In the rows, zero is written as 128.
The rows of A fall into 3 groups, which share some directions, and each row is roughly a mix of its group's hidden directions.
A:
[[159  83 100 105 154 128 147 102  92 112 176 184 134 123 120  76 100 128
  125 160 113 168 116]
 [117 151 130 135  88  93 148 141  93 113  80 166  87 111 181 119 122 121
  136 102 191 102 118]
 [103 121  66  55 143 115 177 102 125  96 132 103 155 123 103 127  98 106
  128 162 157 130 125]
 [101 156 121  93 134 132 115 149 176 108 122  52 115 134 120 131 152  90
   98  89 125  81  97]
 [147 121 133 171 170 135 139 150 162 176  93 147 141 167 113 109 129 123
  114  92  52 116 113]
 [121 103 126  69 157 160 101 118 122  98 191 117 146 124  81 141 109 118
  117 141  77 162 151]
 [137  90  82 153 118 148 143 132  62 119 114 143 168  84 109 132 101 167
  160 160 121 137 166]
 [163  94 142 161 136 167  95 105 148 178 164 165 167 126  88 111 155 152
  117 128  79 136 130]
 [152 136 148 146 155  92 113 176 141 138  79 115  65 180 162 123 146 100
  111 109 163 133 126]
 [132 108 101 101 167 143 131 123  90 131 156 153 186 140 119 121 104 124
  120 184  64 163 144]
 [189  89 118 148 129 133 138  95 174 172 102 126 136 168 113 105 172 119
   83 115 163 126 112]
 [ 79 163 134 115 148 134  66 190 103 120 188 122 118 109 131 132 139 118
  141 157 106 145 158]
 [133 125 125 202 100 140 164 114 132 134 162 129 145 156 152 100 140 117
   86  86  69 154 140]
 [125 144 150 101 174 138  75 168 170 156 124  76 130 169 108 164 159 110
  112 154 116 141 145]
 [176  74 122 144 146 151 161  86 164 136 125 125 145 159  85 112 118 128
   99  86  74 138 116]
 [119 150 182 162 109 161  68 132 148 173 141 134 158 131 123 166 166 142
  118 112  80 118 152]
 [137 151 194 127 154 137  78 141 175 185  98 137 133 165 121 171 153 133
  125 128  99 122 129]
 [142 110 103 119 131  88 102 127  93 105 171 142  88 132 153  83 145 101
  115 152 205 144 133]
 [137 123 104 126 197 114  93 190 145 163 133 112 107 148 102 107 150 123
  144 183 157 151 137]
 [110 161 155 173 105 129 103 162  92 157 145 157 133 124 168 149 146 153
  147 177 137 172 173]
 [137 100 112 146 174 157 106 143 149 144 167 103 157 150  81 113 137 118
  106 119  46 141 143]
 [162  79  85 106 153 119 169  68 154 127 136  97 159 159  88 121 118 123
  117 162 152 150 128]
 [150 104 126  87 196 109  61 166 123 121 131 104  91 145 102 129 132 114
  140 166 159 137 138]
 [136 123 124  88 105  95 136 103  67  85 134 173 106 115 179 112 107 116
  128 151 185 136 119]
 [ 97 143  93  93 145 135 122 140 104 119 189 104 171 135 133 128 133 109
  114 200 114 171 155]
 [ 80 191 148 107 113 128 139 154 159 121  89  59 131 129 148 184 130 127
  140 135 133 107 122]
 [116 138 105 109 100 120 198 125 132  74 101  99  90  95 140 116  96 134
  147 104 168 115  88]
 [123 139 177 145  92 155  52 115 121 141 180 161 135  90 131 130 163 143
  125 104 106 101 126]
 [151 103 114 110 168 144  81 115 119 143 182 110 179 138 108 121 145 132
  121 201 100 150 134]
 [133 138 159 150  90 116 146 133 152  99  98  98  63 145 154 138 136 111
  105  52 159 122 123]
 [102 165 149 184 125 140 160 158 150 166  99 112 151 159 138 169 124 145
  137 130  73 159 163]
 [ 86 159 102 105  99 116 156 174  77 101  99 148 102  93 159 136 111 124
  146 140 183 137 150]
 [106 145 139  70  99 117 145  85 136 106 100 151 124  86 125 142 103 135
  153 107 165  70  85]
 [104 151 119 132  91 141 106 144  95 114 204 118 133 107 160 120 161 126
  113 176 158 174 157]
 [141 101  87  82 149  95 139  89 155 114 115 102 118 127  97 105 126 110
  132 130 196  83  91]
 [133 130 140 182 128 109 100 159 101 128 184 176  77 126 161  70 144 120
  125 112 129 150 128]
 [153 126 151  87 164  96  99 141 118 145 107 152 100 172 148 147 133 114
  126 184 185 169 146]
 [163  99 152 114 128 164 147 120  94 136  82 196 151 119 121 151  90 161
  137 129  77 154 136]
 [109 150 154 134 156 145 110 152 184 162  96  83 146 161  96 176 138 123
  124 106  73 113 143]
 [114 155 153 137  70 137 191 102 134 119  82 161 125 101 154 141 103 149
  139  80 121 104  96]
 [112 156 152 123 114 139 127 164 132 175  38 163 135 122 126 182 132 146
  146 121 145 112 152]
 [141 102  77 115 147  92 166 131 128  86 127 103  76 128 124  78 112 106
  130 118 189 125 103]
 [158  96  97 170  96 126 172 104  69  99 150 152 133 105 161  87 109 152
  134 151 141 161 127]
 [104 173 155  99  81 140 156 128  93  93  92 111 147 112 187 181 106 141
  133 150 121 135 125]
 [129 102 119 125 122 149 143  80 151 112 132 126 152  90  77 119 103 145
  143  75  81  73  94]
 [100 155 145 128  43 148 158  82 106 102 145 149 150  78 159 145 121 150
  132 110 132 115 119]
 [123 123  91  91 137 148 142 107 118 124 183 107 189 142 126 123 136 114
   96 194 106 172 140]
 [151  98  87 147 186 106  98 154 123 155 171 148 119 152 114  62 151 105
  116 158 137 143 129]
 [147 125 122 109 118  84 114 107 129 142 102 141 105 143 149 122 156 111
  121 149 237 111 122]
 [122 130 108 168 125 122 121 155  70 123 181 140 133 119 160 107 130 141
  142 189 133 185 165]
 [135  95  85 123 135 168 161 108 170 119 138  70 164 125  68 120 129 124
  103  99  87 119 120]
 [ 99 157 142  94 124 109  88 150 162 105 143  85  71 125 126 132 155  94
  118  93 182  97 116]
 [154  80 115  47 164 117 121  75 142  95 138 119 123 141  82 128 104 106
  118 127 146 118 112]
 [158  66  87 111 156 155 137  97 122 118 161 143 162 125  75  92 112 122
  105 116  76 134 124]
 [ 61 190 119 131 100 110 122 172  95 113 154 125 115  93 170 131 133 125
  153 157 163 129 143]
 [104 152  93  90 125 103 144 127 160 113 118  54 122 139 133 134 150  98
  115 148 201 108 116]
 [ 96 144 113 174 128 161 140 156 115 133 163 106 175 122 123 134 122 141
  130 137  40 154 160]
 [149 134 162 173 108 121 101 142 134 172  56 149 113 116 138 151 151 162
  157 116 172  90 128]
 [179  75 121 142 160 169 141 124 139 145 105 108 162 156  85 143 119 146
  113 135  70 164 148]
 [108 164 178 137 133 144  51 187 121 146 137 124 109 105 134 163 149 153
  161 152 122 132 148]
 [181  94 154 153 138  85 128  75 135 155  87 182 111 171 140 117 122 125
  124 103 153 109 115]
 [138 117 157 117 106 135 115  81 109 111 103 160 145  78 123 142  97 164
  166 105 105  65  90]
 [102 151 127 144 131 109  94 163  77 118 196 154 110 116 165 106 133 125
  143 176 139 169 155]
 [134 122 116 164 151 125  57 156 132 155 192 107 128 142 122  95 185 110
  107 152 136 137 149]
 [108 164 149 128  99 145 182 145 130 126  49 121 143 139 159 176 106 131
  119  96  88 122 129]
 [128 107 100 133 119 127 203  88 158 101  89  87 139 138 102 135  93 123
  122  74 106 105 115]
 [151  79  90  65 155 137 154  76 144  98 149 118 145 129  79 104 105 110
  109 124 119 124 100]
 [143 124 127  82 120 114 109 118 153 124  81 121 101 123 124 123 153 103
  107  91 195  66  90]
 [147 131 155 157  90 106 148 118  97 107  94 180  86 117 184 105 112 131
  129  77 141 105  97]
 [ 89 184 133 144  93  83 164 136 121 109  99 105 103 130 193 140 123 119
  143 129 179 111 117]
 [152 115 135 169  70 142 196  81 151 141  89 149 136 137 137 129 130 140
  102  73 134 129 121]
 [138 123 143 139 173 124  57 151 123 127 205 127 105 112 120  90 140 140
  156 168 111 136 109]
 [135 102  73 110 139  98 197  87 141 109  86 114 137 137 112 103  98 110
  126 107 151  90  97]
 [126 125  96  67 154 102 146 135 103  91  99 102 115 112 131 135  95 131
  162 186 185 126 113]
 [ 87 163 141 131 145 165 112 194 134 123 159  93 130 128 120 150 129 126
  126 130  54 163 156]
 [136 125 127 129 155 124  85 155 105 150 184 144 128 146 137 116 152 126
  125 201 146 190 162]
 [119 123  80 122 135  92 126 114 140 128 124  72 133 119 109 126 143 129
  154 173 219 101 131]
 [147 131 152 128 135 105 121 146 125 139 101 203  67 111 146  87 123 133
  148 100 163 104  82]
 [160  75 127  94 173 118  64 100 107 124 179 172 123 127  89 100 123 119
  130 142 127 126 131]
 [157 114 174 200 136 137  91 147 126 143 126 152 104 139 135 116 132 140
  127  71  62 119 128]
 [164 109 161 205 131 130  91 110 117 171 159 174 146 141 139 108 144 154
  132 134  83 139 136]
 [125 105 104 129 139 151  77 127 126 120 219 123 135  84  86  83 150 134
  133 137 115 119 120]
 [103 144 113 163 108 161 141 139 134 167 187 138 171 131 120 127 157 137
  112 163 105 188 173]
 [175 112 157 103 126 132 121 116 150 158  31 141 125 144 125 161 139 137
  120 115 166  96 108]
 [103 131  99  40 156 140 123 139 135  81 180 100 118 115 104 109 120  92
  108 137 122 135 107]
 [141 104  79 124 148 105 145 145 109  77 164  82  91 149 144  79 127  88
   97 130 153 156 126]
 [142  79  92 124 148 150 150 111 126 102 175 148 130 112  80  77 103 121
  115  90  73 134 115]
 [165 102 112 112 117 131 183  92 152 101  61  72 131 140 126 139 114 128
  112 103 146 101  92]
 [100 191 160 161  82 142  98 168 125 150 135 111 131 108 182 146 175 144
  130 153 145 127 128]
 [117 124  80  89 121 118 149 127  84  71 170 109 120  92 147  96 111 123
  137 175 172 143 112]
 [129 132 103 125  87 100 149  78 143 133 118 131 132 108 141 103 152 123
  126 124 215  78  92]
 [116 151 152  75 132 121  87 157 146 126  85 115  87 100 118 157 138 133
  156 129 194  88 108]
 [ 99 168 137 171  78 119 145 163  97 122  84 153 104  97 177 128 126 134
  140  82 139  94 126]
 [164  98 107 120  97 152 198  80 132 147  70 163 168 118 117 130 116 153
  120 128 144 127 110]
 [109 162 142 157 100 105  86 153  78 140 146 170 116  97 181 117 149 141
  153 163 173 121 137]
 [114 179 195 156  72 137  98 141 130 148 105 144 116 117 179 163 159 142
  126 105 136 111 126]
 [147 102 110 122 210 135 129 168 150 160 113 130 134 168  82 117 114 121
  129 146  75 157 138]
 [122 129 135 121  96 135 200  80 137 111  71 133 153 128 128 160  85 138
  131  84  95 107 116]
 [103 135 102 167 137 121 114 171  65 153 123 157 164 133 142 141 124 131
  141 167 107 153 196]
 [ 78 187 139 164  97 123 169 181 112 121  90 115 114 125 176 158 112 134
  145 115 113 140 148]
 [125 112 122  94 136 123  65 130 114 115 187 113 110 110 101 135 149 127
  140 174 193 151 163]
 [160  93 160 136 138 164 106 106 120 159 131 198 156 114  92 135 112 164
  143 123  66 137 134]
 [103 175 169 124  81 123 117 122 163 124 145  84 106 154 164 164 168 105
   94 114 169 143 141]
 [127 128  88 105 132 114 204 121 104 105 101 165 129 101 146  88  81 137
  151 144 132 120  78]
 [132 123  94 112 147  93 129 139 101 144 144 176 112 121 139  89 132 127
  149 192 205 151 128]
 [ 96 134  97 183 138  84 133 165 116 117 133 137  76 103 122  85 113 125
  170  87 153  93 131]
 [121 143 141  94 141 146 147 135  97 104 164 140 151 151 163 134 102 116
  105 166  56 190 133]
 [123 156 168 138 138 142 129 159 178 167  57 128 115 119 109 160 125 159
  164 102 111  92 102]
 [ 89 165 107  93 136 111 101 160 139 107 181  79 109 137 149 107 163  79
   97 144 160 128 121]
 [ 94 183 169 112 124  91  94 143 106 132 148 155 106 125 181 146 129 130
  160 181 167 140 130]
 [117 175 182 115 125  97 115 138 137 131  70 104 107 147 172 185 122 137
  157 151 161 114 120]
 [160  74  97 117 206 113 119 141 147 140 136 140 104 161  70  91 116 108
  126 125 121 145 134]
 [115 126  94  53 126 132 156 104 126 126  81 105 177 135 110 175 118 116
  117 167 164 124 146]
 [110 149 156 141  80 130 142  94 107 111 152 189 125  75 154 110 106 154
  155  99 110  98  90]
 [116 153 121 114 136 109  92 148  97 151 130 119 154 137 159 151 151 129
  138 220 177 148 157]
 [ 93 186 134  91 103 114 138 166 106 128  95 132 121 137 188 157 141 107
  115 164 178 146 140]
 [ 84 183 132  97 108  87 120 147 125 109 124 118  89 118 173 130 140 102
  135 134 201 103 113]
 [ 96 135  94 145 129 165 153 169  98 116 174 142 153 108 123 101 115 124
  115 124  48 163 148]
 [158 124 166 194 114 164 139 120 157 166 108 130 155 143 129 138 140 159
  119  99  54 129 118]
 [134 106 103 135  96 102 180  74 134 104 120 153 105 106 124  90 109 126
  133  77 173  92  96]
 [ 95 170 130 162 100  70 155 137 119 123 108 122  93 157 188 133 131 103
  127 116 185 128 147]
 [181  71 126 172 120 158 151  93 114 132 135 172 145 121 110  96 114 153
  117  96  74 141 120]
 [118 125  81 140 130 117 114 177  71 117 156 121 120 118 149 107 143 120
  128 183 176 169 172]
 [144 124 101  93 140 105 125  86 164 129 152  77 143 144 129 107 159 109
  112 176 189 110  88]
 [ 75 176 117 116 107 126 137 169 161 100 152  85  81 102 134 110 146 103
  121  87 156 105 104]
 [101 183 165 158 105 102 120 165 152 126 102 103  73 130 173 136 147 120
  137  91 159  99 108]
 [173  95 130 102 164 132 152 104 181 141  82  84 135 187  96 151 127 114
   99 124 123 142 121]
 [141 159 148 165  94 110 130 136 133 173  73 134 128 142 181 143 168 141
  128 155 195 121 125]
 [166  90 103 123 128 132 159  64 125 155 108 137 192 136 109 139 121 156
  136 188 149 139 132]
 [ 91 131  94  99 161 130 170 124 133  91 135  80 156 118  93 142  73 130
  157 137  70 122 124]
 [146 119 157 156 158 146  61 160 130 164 170 159 125 154 122 110 161 116
  100 119  74 150 147]
 [ 92 189 166 136  95 108 121 162 144 125  97 100  90 145 178 163 150 108
  117 100 161 117 135]
 [123 103  56  96 171 127 159 135 126  98 152  80 141 110  88  98 104 127
  148 172 134 135 115]]

One row of each group comes first, with its name. Which group is each row after those in?
[ 99 147 134 120 103 103 172  93 141 102  79 125 122 112 132 147  89 128
 151  71 127  66 100] -> <100>
[144 110 125 164 146 161  73 152 117 150 190 132 154 131 117  97 164 125
 100 136  67 146 143] -> <32>
[107 168 176 135  68 141 150 101 122 152  88 167 162 122 162 186 123 153
 134 124 121 127 142] -> <89>

[134 121 166 161  91 150 129  89 145 141 135 179 133 117 119 122 129 136
 113  48  77 101 116] -> <89>
[ 99 167 145 170  99 109  76 131 106 161 160 160 141  95 161 121 162 147
 158 160 159  98 131] -> <100>
[164  73 113 157 126 141 143  74 113 142 170 172 157 115  92 107 113 165
 146 153 119 163 144] -> <32>
[133 105 142 160 122 146 148 103 112 109 151 173 133 109 114 110  86 146
 139  75  43 125 121] -> <100>
[122 150 184 145 105 160  72 129 128 140 134 106 160 140 145 179 154 130
 104 110  65 120 152] -> <89>
[143 110 123 158 142 130 149  94 102 132 171 135 179 158 141 125 108 139
 124 177  66 181 151] -> <32>
[120 132 127 132  72 125 126 100 107  95 175 160 101  69 149  86 136 136
 135 102 171 103  95] -> <89>
[147  92 133 100 114 106  98 100 107  79 170 145  66 117 124 106 126 107
 117  96 191 134 135] -> <89>
[142 119 105  72 158  83 116 102 147 114 114  94 115 156 132 113 138  88
 110 145 193  92  95] -> <32>
[103 138 138 129 165 154 118 155 138 143 167 114 154 146  97 156 115 137
 138 160  54 180 169] -> <100>
[143 126 152 145 103  99 119 107  61  88 120 165 109  95 184 120  94 153
 166 135 138 106 106] -> <100>
